In the data rows, 128 means zero.
Here are some points, one per row:
[142 150  83 124 160 107 129  82]
[193 108 110 195 114  88 118 116]
[131 144 106 134 109 131 156 135]
[133 139 107 209 171 146  80 142]
[111 102 134  85 164 133 139 117]
[106 143 135 177 124 154 108 157]
[128 143 121 155 108 146 133 115]
[138 139 136 161 113 133 109 118]
[181  97 205 162  99 159 118 120]
[180 153  12 108 184  94 137  70]
[113 176 116 152 144 155 134 135]
[117  87 133 124 108 116 119 159]
[157 167  96 177  81 132 116 152]
[180 115  93 110 101 113 124 103]
[181 129 101 129 107 139  99  87]
[142 119 120  70  90 145 131 159]
[139 148  93 130 104 129  84 141]
[118 106  98 136 131 100 113 137]
[114 143 104 130 147 121 110  90]
[135  31 148 199 104 125 101 124]
[172 107 137 145 120 105 104 158]
[125 184 141 100  89 113 116 125]
[172 188  86 147 130 121 110 197]
[166 196 141  79 101 140 122 128]
[193 143 113 112 135 122 109  93]
[109  66 154 137 143 119 155 158]
[120  88 149 160 157 155 184 135]
[ 82 119 177  79 137 126 114 153]
[ 98 125 147  94  97 106 110 114]
[126 112 164 121 118 105 117 129]
[128 121 131   0 123 124 153 119]
[ 88 108 130  97 165  90 156 140]
[136 180 116 161 115 129 150  87]
[140 165 129 180 140 137  39 100]
[ 97 105  86 141 142 125  78 145]
[ 84 192  67 155 100 152 143 147]
[ 98  88 112  65  97 106  95 147]
[110 140 104 138 123 112 161 147]
[145 112 206  73 140 128 160 137]
[117 148 126  64 107 171 119 119]
[133 112 161 128 130 119 127  92]
[112 132  82 118 132 179 192 119]
[  6 143 117 133  49 129 128 126]
[ 98 153 163  84 146 126 152  68]
[164 157 123 136 140 145 131  88]
[135  81 160 190 166 129 181 143]
[118 118 152 161 174 111 155 115]
[105 118 139 138 127 144 108 160]
[134  92 105 126 145 113 118 144]
[143 134 119 117 167 147 105 141]
[114  77 122 107 119 120 159 145]
[124 149 165 115 138 117   7  73]
[114 150 244  88 132  94 159 138]
[ 84  94 140 147 101 116 118 161]
[147 108 122 101 154  13 137 109]
[105 121 149  91 127 150 229  99]
[113 100 117  88 173 129 156 134]
[126 165  97 121  91 139  98 130]
[141  91 118 178 144 137 120  63]
[108 140 124 153 108 126 153 166]
[123 156 172  92 137 139 187 135]
[145 128 116 133 122 100 116 103]
[104 113 146  88  98 126  94 131]
[133 200 133 192 110 186 142 114]
[ 91 164  86 138 167 177  89 157]
[154 124 165 163 212 133 119 152]
[149 101 107 140 114 158 110 119]
[147 145 220 100 126 125 171 126]
[159 100 147 117 146 124 133 176]
[110  96 138 110 147 122 144  85]
[125  89  77 178 121 103 141 168]
[126 123 142 170 130 148 150 132]
[ 54 107 134 120 137 158 161 108]
[184 166 106 168 105 143 127 210]
Along one direction, these points spread out more than along any other. For each point below, how far along it does it lie, from 0 to 99? 50 is the average, and the first point above lies past it.
[126 123 142 170 130 148 150 132] 54
[180 115  93 110 101 113 124 103] 57
[133 200 133 192 110 186 142 114] 71
[147 145 220 100 126 125 171 126] 23
[154 124 165 163 212 133 119 152] 54
[159 100 147 117 146 124 133 176] 44
[128 121 131   0 123 124 153 119] 15
[ 84  94 140 147 101 116 118 161] 46
[128 143 121 155 108 146 133 115] 59
[131 144 106 134 109 131 156 135] 54
[ 88 108 130  97 165  90 156 140] 30
[145 128 116 133 122 100 116 103] 56
[142 150  83 124 160 107 129  82] 59
[113 100 117  88 173 129 156 134] 33
[ 98 153 163  84 146 126 152  68] 27
[108 140 124 153 108 126 153 166] 52
[143 134 119 117 167 147 105 141] 55
[105 118 139 138 127 144 108 160] 51
[  6 143 117 133  49 129 128 126] 43
[180 153  12 108 184  94 137  70] 71
[ 91 164  86 138 167 177  89 157] 67
[110  96 138 110 147 122 144  85] 35
[ 84 192  67 155 100 152 143 147] 68
